Each path below is one point turned by a fixed rotation once a step. After each direction that follows a path, write how fast that rotation turns it, in degrees each step (0 if it stays still).
Each turn is a multiple of 5 degrees from 10 to 175, or 0.
Each row of a path follows its step; steps can be skipped.

step 0: [-26  27  40 -17  10  22   1  -3  12  -3 -18  -6  18  21  24  72  15 -16
  29   8  -4   2  -2 -27 -18  28  17  29 -40  39 -36  32]
step 1: [  5  14  42 -16  10   1 -45  11  42  15  11   9 -34  21  14  55 -10  -4
 -10  -6 -21   1  26  14 -19  59 -58 -11   4   2  -8 -21]
step 2: [ 11  45  52 -40 -14  23   0 -12   4  -9   9  15  14  40  -1  -3  -7 -60
 -28   0  30  12   0  22 -12  -3 -23  35  -7 -43 -32 -27]
step 3: [ 17   2 -11 -27   0 -17   8  -9  30 -16  -4   1  47  25  35  55 -10   7
 -16 -16  10   3 -36 -10 -53  40  32  31 -19 -38  -7 -21]
step 4: [-15 -17  -9 -15  -7 -10  34  34  41  29 -16   6  -6  14  10  38 -16 -14
 -33 -13 -28 -10  30  39 -29  16 -12 -18  -4 -51 -57  21]
step 5: [-36  39  25 -23 -10   3  -4   8  16  23 -27 -29 -30 -11  -8  -2 -11 -36
   3 -15  53  16  34  -9 -39  26  35  16 -40 -36 -25  16]
step 6: [ 29  -5   9 -28  -9   5 -26 -23  -8   8   2 -37 -39  11   7  22  16  19
  -8   1  12 -63   0   7 -68  49   2   7   0 -45  10   2]
step 7: [ -4  11   6   7 -21   7  10 -29  -5 -18 -11 -24 -26  56  50   5  -7 -39
  17  13 -19 -17  -1  52 -40 -27 -13   1 -23 -32 -33  34]
step 8: [-10  47  10  42   2 -43  21  -5   6  -5 -38 -16 -25   2  33  43 -36 -32
  18  30  12  -2 -15 -30 -49  33   2   9 -15   1 -10 -16]
step 9: [ 14  13  56   2   5  26  12   1 -15  17 -26 -10 -41  11  13  55   0 -13
 -54  29 -52 -29  23 -21  -3  18   5   3  15 -33  -9  -9]
Directions:
[ -1  11   0   7   3  -6  21  -1  -8   8  -2  -7   7  -4 -16  -9   4 -26
  11 -13  15  -3  -7  -5   2   1 -11  10 -21   4   0 -10] -> 130
[ -8   4   6  -5  -1  25   9   1   8  -1   0  -6   1  19  -5 -11   0 -12
   1   1  -5  -2   8  -2   7 -29  10  12  11   0 -16  10] -> 145
[-19  -3   6   1  10 -17 -14   5   2 -23   7   2  -7   1  -2 -10   7 -17
  -2  12 -20 -15  -7  -2   7  10   3  14  -2   5  -4  -4] -> 45
[ 15   2   7 -12   4   5 -10 -22  -7   9   2   1 -14   6  -6 -21  15   2
   3  -4  -2  11   5   5   6  11   3  15   7 -17   8 -14] -> 90
[ -9  -1 -16   1   4 -16  -2  10 -11   3  13 -19   0   3  -4 -14  10  15
  -1  -8  14  -5   9   1  -3   6   8   0   2 -15 -16  21] -> 45
[ -4  -1   6  -9  -4  21 -21   0  -1 -12  17 -12  -6  -4   3  -2  -5  -9
  -8 -15  18 -16   5  -1   3   2 -15  -9  -3   4  16   3] -> 80
[ 13   3  15  -6  12 -14  -4 -14  11  -8  -3 -12 -11   3 -13   6   9  11
  12  13  11  -2   1  12  -6 -15 -11  -3  -6  17  -4  10] -> 55
[ -7  -3  24  -3 -10  -8   0   6   1 -15 -17 -10   9  -2  24 -11   7   6
  14 -18   7  13   1  -4   0  -1  12  -1   1   6   0  -6] -> 145

step 0: [-25 -18   3  22  -9 -19  20 -37  11  -4  49  58 -36   2 -16 -37  11 -42
  14  10 -63  10   0 -19  -1  37 -61  30  26 -21  -8 -26]
step 1: [-10   2 -56   4  31 -49  -4 -22 -13  24  20  31  25 -69   1 -32  52 -13
 -18   4  -3  38   2 -25 -10  -5 -62  13 -23 -14   1 -30]
step 2: [ 20  29   0  -4  35  -1  12  -1 -23  32 -34  28  22 -50 -34  10  41 -44
  26 -58  -9 -21  -8  17  -5  -1 -51   7 -23  -1  70   3]
step 3: [-25  24  48  -7  10  37  16 -12 -21  13 -20  31 -11  14  37  15  17 -61
   5 -30 -33 -19  26  -1  13  23 -78  32  38 -28   2 -19]
step 4: [-36 -20 -11  49 -41 -17 -16 -34 -27   1  20  23  20 -13  33  13  48 -20
   4  15 -25 -10  -4 -40 -14  54 -57  -2  -3 -27  -7 -59]
step 5: [  2 -19 -43  21  27 -27  -7 -17 -22  12  -9  70  38 -65   3  -6  19   5
  34  -3  37 -13 -44  21   7  43 -48  -7  -2 -30  14   2]
step 6: [ -2   8 -24 -13  17  -8  11  41 -43  21 -23  45 -26 -21  32   2 -15 -50
  50 -36   1   6  18  33   2  27 -32  59  -2 -10  60  -7]
step 7: [-64  32   1  15 -10 -29 -27   3 -28   5  18  21 -58  34  -8 -17  24 -48
  26 -11 -11 -20  30  -3  11  24 -72   0  28   8  14 -39]
step 8: [-55  17 -22 -14 -20 -27  -8 -50  15   9  -6  42   5 -40   0 -10  10   4
   2  10  29   3   9 -61   3  27 -67 -37 -16 -41  28 -31]
step 9: [  7   6  10 -16  30  -7   5  12  22  -4 -21  67  35 -32 -11 -22  17 -13
  51   0  -4   1 -42 -14 -44  30 -30  24 -11 -43  76 -16]
Directions:
[ -4  -1  -1 -24   4   0 -14  18   4  -6  -4   1  16 -26 -11  15  -9 -10
  -2   3  -6  -5 -13  17   2  -4   5   1  -5  -4   6  -2] -> 100
[  3   5   7  -4   0   1  -3  -9 -12 -33   0 -17 -19   4   3   6  -5  -2
   1   7 -21   8   5  13  12   5 -12   0   7  -4   4  -6] -> 100
[ 12   3  -4   0  -8   1   6 -26  -1  -9 -18   6  -3 -15 -13   2  -7   6
   5 -18  13 -12  -2  -3  18   0   3 -16  -8   2   4   5] -> 115
[  7 -11   1  -4  -1 -11  23   0   6  -5   8   5   0 -12   9 -11   8  14
   5  13  -9  -7 -15  -4   7   0  15  -5  10 -18   0 -21] -> 85
[  2   0  22  10   4  11 -13  -2  11 -18 -18   1  11   5  14  11  11  -2
  -4   1   5  -9  -6 -14 -13  11   6  -3  -1 -18  -2   2] -> 65
[  2   2   8  14   2  -4  -3   1   4  -3  11   2   2  16 -27  -7   9  -3
  15   2  -9 -19 -22  12  -8   6  -3  -9   6  11   4   6] -> 155
